(in the rows, 128 means zero)
Where one turn sends some rows of the set: a few examples, then the rows asked:
fezu: [126 113 129 131 132 119 130 150 141 138 152 111 106 143 110 154]
zepa: [125 119 118 141 172 115 149 137 140 138 117 101  96 142 134 148]
kefo: [137 103 146 108 156  98 141 109 137 121 140 121  95 131 146 146]
Ris: [112 142 131 109 148 105 153 121 149 154 143  92 114 120 139 153]
gumak: [138 107 140 104 147 103 144 108 151 132 153 125  93 135 142 143]
Rimoz: [135 121 131 131 132 127 130 147 138 141 152 111 111 143 120 163]
duki: [108 132 130 109 160 115 155 113 146 150 148  87 115 125 135 158]
luru: [133 109 127 138 136 116 127 139 130 134 146 105 113 148 113 160]
Tada: [113 135 118 127 170 117 152 139 134 133 120  93 104 146 136 151]
nit: [105 141 129 119 143 110 147 116 144 153 146  88 112 125 130 147]
zof: [119 112 150 126 146 132 164 141 128 141 138  96  87 151 138 167]
Zapok: [113 129 121 137 174 120 157 136 150 126 132  98 103 136 150 151]
tez: [136 104 129 112 148  95 146 121 137 116 139 121  99 132 152 135]
sil: [111 131 117 123 168 102 152 136 143 133 116  96  94 142 144 152]
Mer: [121 136 138 137 140  92 156 116 125 121 154 122  97 145 149 155]
digon: [111 144 133 112 146 105 150 109 146 143 143  83 112 132 126 152]
tufur: [130 107 126 137 128 126 135 143 132 142 148 107 103 140 117 152]
fubab: [115 127 133 127 177 121 159 131 141 141 123  90 105 142 139 165]
daral: [137 112 127 133 125 117 132 143 147 141 146 112 108 140 119 166]
ripa: [137  99 139 105 150 103 134 113 145 124 140 119  96 133 149 152]
zik: [119 133 138 136 153 100 166 112 126 125 145 123  99 151 152 148]
Faf: [127 111 151 110 150 118 153 143 129 132 144  93  95 155 132 177]
Rigip: [108 141 135 108 136 105 148 108 143 144 145  89 110 125 133 154]
renov: [120 140 138 146 147 102 169 120 136 124 160 115 103 147 138 147]
sipa: [131 121 135 131 129 130 135 136 128 140 147 113 105 154 113 156]
nuta: [115 138 120 115 138 108 148 113 146 147 143  91 107 117 124 144]
tataf: [129 115 127 134 132 117 125 140 137 134 143 111 122 144 116 159]
Daz: [122 129 130 140 156  95 161 126 128 111 143 118 101 139 154 145]
bef: [136 103 144 108 146 101 147 110 146 127 145 116  95 130 155 141]
Der: [132 101 145 110 151 103 149 120 143 127 144 128  99 126 148 135]
zemi: [119 134 121 133 171 110 145 132 142 131 114  99 111 135 139 157]
ver: [123 123 149 123 142 118 156 143 119 130 149 104  87 164 131 163]
tig: [126 128 142 143 144 102 164 117 134 123 141 129  99 155 147 155]
fifis: [108 135 134 114 143 106 156 113 155 156 139  90 107 126 128 149]
loz: [125 107 145 120 152 123 161 143 119 122 150 100  96 154 135 170]
dev: [146 107 138 112 142 101 144 119 142 126 140 124  94 127 156 145]
toz: [134 108 134 132 136 127 126 146 137 132 146 112 112 143 118 152]
zuv: [111 140 129 113 149 116 154 115 158 148 150  87 107 131 132 145]
bod: [114 116 146 120 151 123 161 147 126 123 151  97  98 143 128 179]
tofeg: [113 130 142 135 144  99 163 137 128 124 149 124  96 151 150 139]
Guma: [138 100 140 116 147 103 148 114 151 120 145 123  92 124 146 145]
Pamu: [135 102 132 125 137 120 135 144 139 141 146 112 119 136 111 155]
Fazu: [120 111 156 107 157 115 164 143 126 130 148  98  86 143 132 161]
sura: [135 107 140 108 142  95 141 120 148 132 139 127  92 121 148 152]
maso: [114 144 133 109 139 106 150 121 160 146 143  96 112 120 129 158]

dev goes to Ris
zepa goes to Fazu
Tada goes to loz
Now find these:
Zapok goes to zof
Guma goes to fifis
nit goes to toz
Daz goes to fubab
ripa goes to Rigip
nuta goes to Pamu
tez goes to duki
kefo goes to digon
Faf goes to Mer
bod goes to tig
tufur goes to Der
daral goes to sura

Where one turn sends some rows of the set: a few examples, then the rows asked:
kavaf: [122 130 147 147 139 119 139 143 129 132 125 131 131 136 140 126 117 139
 118 131 114 143 116]
Tovuf: [132 128 100 120 123 133 104 111 125 116 130 127 113 134 130 122 135 115
 125 118 151 145 134]
vemo: [125 136 101 138 122 126 135 123 130 129  93 134 131 143 118 124 121 126
 128 134 149 135 149]
tuza: [156 118 138 138 101 134 132 128 131 121 145 129 139 128 127 147 130 121
 135 132 133 134 134]
fasiz: [102 145 129 134 114 134 129 130 125 115 101 138 120 125 137 128 123 121
 159 123 135 125 142]
zek: [131 123 118 131 148 119 127 112 133 137 126 132 144 155 116 125 120 141
 124 135 125 114 148]
rano: [138 133 147 143 137 123 116 129 127 119 150 123 130 122 125 121 114 120
  98 130 135 133 133]
vafo: [140 112 142 142 124 142 142 134 128 114 125 122 139 105 125 140 129 118
 140 142 120 125 116]
Vutu: [132 116 142 135 119 141 135 134 122 109 131 117 141 115 126 148 137 119
 142 127 112 128 111]
niti: [118 126 125 124 138 119 123 108 133 140 145 131 121 137 108 137 141 131
 121 104 129 119 142]
Dopo: [110 120 127 135 155 122 141 121 134 147 116 137 127 124 119 128 133 141
 128 125 120 116 131]
fudi: [119 145 125 133 110 132 119 126 124 112 108 141 131 139 144 123 113 123
 152 133 142 125 154]
Nud: [113 123 124 119 154 125 115 109 125 124 141 117 132 139 110 132 137 128
 124 113 116 114 131]
zus: [117 137 148 143 135 123 131 129 132 117 144 110 118 123 102 131 128 114
 110 116 124 132 127]
vom: [127 134 142 144 136 117 133 138 127 121 129 121 142 156 131 128 112 137
 118 132 111 141 124]
gavag: [127 114 118 135 156 124 140 112 142 142 126 128 123 141 107 122 128 137
 133 136 124 118 136]
zov: [125 140 151 145 126 120 126 132 129 127 146 127 123 119 116 132 124 120
 100 114 134 133 136]
Rekas: [121 134 126 128 120 141 112 121 126 111 121 139 110 113 148 115 122 114
 152 131 146 129 139]
Guguv: [130 125 145 141 113 136 139 136 120 111 122 121 153 118 121 153 131 120
 136 128 116 121 125]
Pudin: [119 138 105 119 116 128 103 115 118 115 124 128 123 138 128 133 138 116
 122 105 145 142 137]
fepeb: [135 126 143 136 101 132 134 133 123 115 136 124 148 129 122 158 136 121
 136 119 119 129 129]
fugu: [120 141 123 130 107 136 119 117 133 114 127 135 104 127 129 123 126 112
 156 122 150 130 151]
zanam: [121 124 103 120 135 137 106 114 122 113 123 122 110 122 131 120 139 113
 129 118 142 144 121]
Dilo: [148 125 140 142 101 132 139 130 129 118 132 126 151 132 116 152 126 121
 133 132 129 125 141]
gare: [115 129 127 132 147 117 129 122 124 142 117 142 148 139 127 133 125 145
 118 123 121 112 142]
navan: [129 119 125 125 144 122 116 110 132 144 147 143 121 124 129 127 135 135
 114 116 137 121 140]
notiv: [108 134 108 119 128 134 106 118 115 111 118 123 119 126 129 130 143 114
 126 105 136 140 123]
maram: [112 130 104 137 140 133 133 128 124 120  83 127 131 128 124 120 123 124
 133 138 135 131 130]
Sunov: [133 130 138 147 131 117 144 132 140 127 135 116 126 160 115 126 116 134
 125 134 117 145 128]
lag: [128 134 117 132 121 138 121 118 131 106 113 129 120 142 134 113 112 117
 161 145 141 127 147]
lev: [129 126 142 149 135 119 149 137 142 137 132 127 115 139 125 125 122 136
 125 132 120 148 119]
befa: [111 139 126 124 124 141 106 122 117  96 117 125 124 124 142 120 121 112
 154 128 133 123 136]
patuv: [153 107 136 137 120 142 132 128 130 114 141 123 133 115 132 138 131 119
 140 142 124 133 117]
levap: [110 140 105 136 128 127 134 127 123 122  85 129 139 141 117 129 124 125
 130 128 137 130 141]
dok: [111 145 124 125 111 136 113 117 124  99 121 121 119 139 123 128 125 111
 157 119 137 124 148]
tetug: [125 115 123 121 160 127 107 111 124 128 143 130 131 126 131 121 131 131
 117 125 123 116 128]
luzol: [130 130 144 141 146 128 120 126 129 109 148 106 126 126 111 120 118 114
 108 131 124 130 125]
zoz: [158 112 136 145 112 138 142 128 136 121 136 127 136 118 120 140 125 119
 138 146 133 129 132]
leba: [127 126 100 139 135 132 134 123 131 128  92 134 125 131 125 115 120 124
 131 144 147 136 138]
rebe: [110 134 121 134 125 140 132 123 133 109 105 126 109 128 128 117 122 116
 168 136 133 127 136]

patuv goes to vafo
befa goes to fasiz
Now find these:
Tovuf goes to leba
Sunov goes to rano
navan goes to gavag

Where one turn sends some rows of the set: a few examples, then the rows asked:
pidev: [129 139 133 101 106 146 145 127 123 125 134 156 112 151 132 109 132 125
 133 146 132 117 149 116 125 116 121 128 152 112 117 119 114 118 154 111
 140 152 105 124 128]
lupu: [131 137 131 135 103 135 121  99 114 141 143 126 165 175 147 106 120 138
 139 157 132 123 102 136 126 129 102 111 143 121 138 132 106 127 151 119
 153 118 111 111 132]
Pur: [121 144 117 138 100 126 139 112 111 134 133 139 140 129 121  93 137 138
 140 128 130 132 105 130 116 128 126 133 154 112 127 132 105 122 142 157
 133 128 126 105 124]
nebu: [124 110 125 141  98 138 138 131 130 151 143 150 122 182 131 109 126 137
 132 151 134 116 122 109 133 110 162 118 144 103 130 115 128 104 148 124
 149 147  91 116 135]
kip: [120 131 109 153 102 129 140  99 124 151 133 148 142 114 147 100 129 146
 140 136 145 134 117 130 120 133 128 130 156  99 131 125 106 126 128 108
 145 121 125 117 144]
Rud: [131 135 131 101 111 145 141 131 119 115 138 150 107 148 138 114 131 135
 144 141 139 124 135 115 133 122 113 108 144 113 125 129 112 104 154 107
 146 155  99 127 126]
beva: [147 157 121 146 120 128 136 103 129 160 149 156 129 156 150 105 124 142
 147 154 135 152 129 129 119 142 147 112 135 116 134 121 118 127 146 142
 152 139 106 124 141]
zev: [120 142 124 138 104 127 141 109 119 132 129 140 137 131 122 101 137 137
 139 125 134 129 113 136 124 129 128 138 166 110 120 129  95 116 137 161
 145 129 120 106 126]
Dotal: [128 155 140 148 102 126 141 115 128 129 132 133 131 136 122 106 148 143
 139 129 132 126  92 110 127 118 104 112 150 111 120 125 105 116 147 154
 150 135 105 119 128]
tibu: [138 130 121 112  99 142 132 129 114 125 131 144 107 162 136 104 146 157
 146 144 152 132 130 111 112 128 125 105 135 114 122 136 110 112 158 112
 142 145 131 135 132]
lol: [122 135 125 105 110 145 144 138 107 141 136 146 123 156 139 119 132 143
 137 151 139 115 145 124 128 128 130 137 146 106 108 135 102 123 170 125
 150 133 117 133 144]
pabaz: [120 129 124 151 110 133 143 119 125 128 153 137 158 162 129 116 135 131
 142 194 128 109 136 105 132 119 157 113 144 108 128 135 112 130 150 112
 141 137 106 116 140]
Mub: [126 153 122 160  96 113 139 109 135 148 130 136 149 137 135 112 154 147
 141 137 142 127 100 112 122 118 103 117 148 117 128 140 100 125 144 104
 154 131 123 128 141]
rivik: [121 101 121 133 104 133 127 126 116 146 136 144 130 190 119 123 132 143
 139 149 139 137 103 121 128 124 158 116 146 118 128 132 111 111 155 112
 154 155 103 115 122]
Giloz: [125 109 120 144  97 138 136 132 125 157 143 149 123 184 132 109 129 144
 132 155 138 119 118 109 130 115 165 119 140 102 130 119 126 107 150 127
 149 141 100 120 137]
sonom: [127 125 133 154 107 133 141 109 138 125 147 139 150 165 126 114 141 130
 139 189 134 110 145 108 130 119 159 109 154 110 125 128 106 126 141 112
 148 141 105 117 136]
vufom: [133  86 117 135 117 135 148 126 116 115 136 121 139 140 122 104 141 146
 146 131 142 129 153 116 113 130 133 111 147 122 127 126 114 127 147 113
 143 134 116 117 131]
mafi: [126  88 115 132 123 135 150 133 108 119 140 117 147 138 125 112 136 147
 146 132 141 125 151 119 121 133 133 119 146 119 125 134 110 129 155 119
 147 128 110 117 138]
tisi: [138 131 140 136 102 139 120  86 127 136 137 129 156 173 148 102 121 138
 137 155 139 125 107 141 125 131 105 107 154 119 134 122 104 123 137 115
 159 121 106 110 127]
rudu: [110 145 104 147 103 116 144 113 119 149 139 144 153 118 141 109 132 131
 138 132 132 121 118 123 129 118 118 138 153 106 135 137 105 124 139 113
 141 126 122 111 150]
sapaf: [137 154 114 137 121 117 141 109 110 154 145 144 141 159 130 125 147 136
 148 130 142 155 125 114 104 121 143 105 144 113 141 127 102 129 149 138
 158 163 118 120 138]
Sitis: [117 113 118 148 112 123 136 113 117 111 148 130 149 162 125 127 146 135
 148 170 141 123 131 102 129 119 155  92 149 110 134 144  99 118 140 110
 147 153 114 114 143]
toge: [118 107 124 148 118 132 139 107 119 112 146 133 143 154 132 130 139 138
 150 172 146 126 133 111 137 128 159  91 154 102 130 139  95 116 135 109
 155 147 103 116 141]
geri: [144 111 142 142 118 139 155 133 137 122 140 122 136 149 130 105 136 145
 144 153 132 112 147 114 132 129 114 112 144 128 123 130 124 127 159 113
 149 121  84 126 128]
Kufak: [124 145 133 158 109 125 144 105 138 148 130 141 142 128 143 120 141 147
 142 139 149 127 106 126 136 130 107 120 159 109 123 133  91 121 137 104
 167 126 101 130 140]
gal: [126 133 125 108 113 141 140 137 108 130 135 142 116 157 144 125 138 151
 146 143 151 121 138 124 137 133 124 119 144 108 114 148  94 106 165 125
 159 138 112 135 143]
defi: [116 110 117 144 118 132 139 113 110 112 152 134 145 149 130 126 133 135
 151 175 138 128 123 106 134 125 154  90 143 105 138 139 107 120 140 104
 143 149 103 112 139]
Kigup: [122 139 124 135 106 135 141 107 117 131 132 144 132 120 124  93 127 136
 141 129 132 136 107 136 123 134 125 132 160 106 126 122 106 120 133 152
 138 130 112 103 120]
zirup: [137 169 118 143 122 117 138 116 124 158 153 152 140 161 145 115 125 130
 147 149 123 143 132 125 128 128 138 118 134 121 138 132 116 125 155 146
 151 142 103 121 146]
gema: [148 111 135 146 110 138 151 133 135 123 139 120 137 155 128  98 143 152
 145 156 135 116 142 107 121 129 118 109 138 132 124 132 126 131 162 112
 144 120 101 128 128]
Noruf: [146 165 127 145 120 117 138 102 140 150 143 156 130 164 142 109 132 127
 143 144 129 145 141 125 124 125 139 112 144 124 136 120 114 119 142 142
 155 152 102 122 139]
Luso: [123 117 125 131 107 143 138  97 101 141 150 128 154 148 155 110 119 132
 133 133 143 116 118 117 120 115 116 107 156  85 146 111 111 120 134 131
 153 127 105 105 151]
Favo: [127  92 120 129 121 131 153 131 115 112 140 120 144 137 121 112 137 135
 144 128 134 122 157 115 124 124 127 115 151 123 128 129 113 124 151 115
 145 137 103 112 132]
muvuf: [120 105 124 130 107 133 130 127 118 142 138 146 128 186 118 124 128 135
 137 148 135 136 104 121 131 120 154 114 148 118 131 127 114 110 152 107
 153 159  94 112 119]
Nipal: [125 150 124 153 106 127 143 108 129 145 139 143 143 120 142 110 135 141
 144 142 137 132  91 116 129 124  99 114 145 111 133 131 110 128 141  93
 147 130 102 122 133]
tazap: [136 151 117 130 129 128 145 108 107 149 154 150 137 144 136 123 128 132
 151 135 137 159 117 115 110 125 138 103 141 108 146 119 113 130 147 130
 154 163  98 116 131]
Fupa: [132 140 137 135 101 128 123  94 126 135 138 126 164 182 142 109 127 129
 135 150 133 117 114 137 129 120 100 114 154 124 136 130 100 119 144 120
 159 125 108 110 131]
fesa: [125 153 135 147 107 134 142 118 117 137 135 133 132 128 130 107 138 149
 142 136 134 130  85 116 132 129 106 115 145 106 119 129 106 122 153 156
 149 125 100 121 132]
mosir: [135 146 124 134 131 125 145 105 112 155 147 146 137 150 138 134 135 136
 150 131 146 155 129 125 116 130 145 109 153 106 136 123  96 125 143 141
 170 159  98 122 140]
gegev: [133 147 142 152 103 135 139 109 128 134 127 134 126 133 129 102 146 153
 141 133 141 132  91 119 124 131 112 110 150 106 115 121 101 118 143 155
 154 128 106 125 127]
nifif: [144 111 137 148 114 137 153 136 133 127 138 116 141 156 130 109 144 154
 145 153 137 113 147 115 130 132 120 116 142 128 118 138 116 129 164 121
 153 114  96 130 136]
muze: [121 139 116 151  98 116 142  99 138 143 129 148 143 122 136 103 140 128
 133 124 140 124 130 124 123 117 119 130 166 107 133 124 100 116 122 108
 148 136 122 113 141]
bana: [127 116 125 136 100 136 135  92 107 143 143 125 154 160 152 110 132 137
 130 129 149 114 126 117 115 111 121 107 161  90 140 114 102 118 131 138
 159 127 119 110 154]
Modu: [126 123 119 132  98 135 135  99 102 139 148 125 157 160 148 106 131 130
 132 130 140 113 120 108 112 104 114 104 153  92 148 113 112 121 134 131
 147 131 119 104 151]
Senel: [117 103 124 129 107 132 131 128 115 146 138 144 132 187 121 131 127 139
 138 148 137 134 105 126 136 125 156 119 151 116 126 132 108 110 155 113
 159 155  93 115 125]
gefun: [125 121 130 152 112 142 141 109 130 129 150 140 149 156 133 113 131 138
 143 195 137 116 135 111 129 129 163 109 146 104 126 127 110 132 142 109
 146 133 103 119 135]
ret: [120 112 122 141 101 135 140 136 125 155 145 148 126 184 134 116 126 140
 133 152 135 113 122 113 137 113 162 124 144 102 129 122 123 104 152 130
 152 142  91 118 140]
nogi: [138 129 125 110  99 151 135 123 116 137 129 150 111 157 133  99 140 150
 137 153 145 128 140 116 106 131 134 123 141 108 113 120 114 127 158 114
 140 140 133 133 131]

pabaz goes to Sitis
muvuf goes to ret
gegev goes to Kigup
Now find these:
Favo goes to nifif
tisi goes to Luso
muze goes to Kufak
tazap goes to zirup
tibu goes to pidev

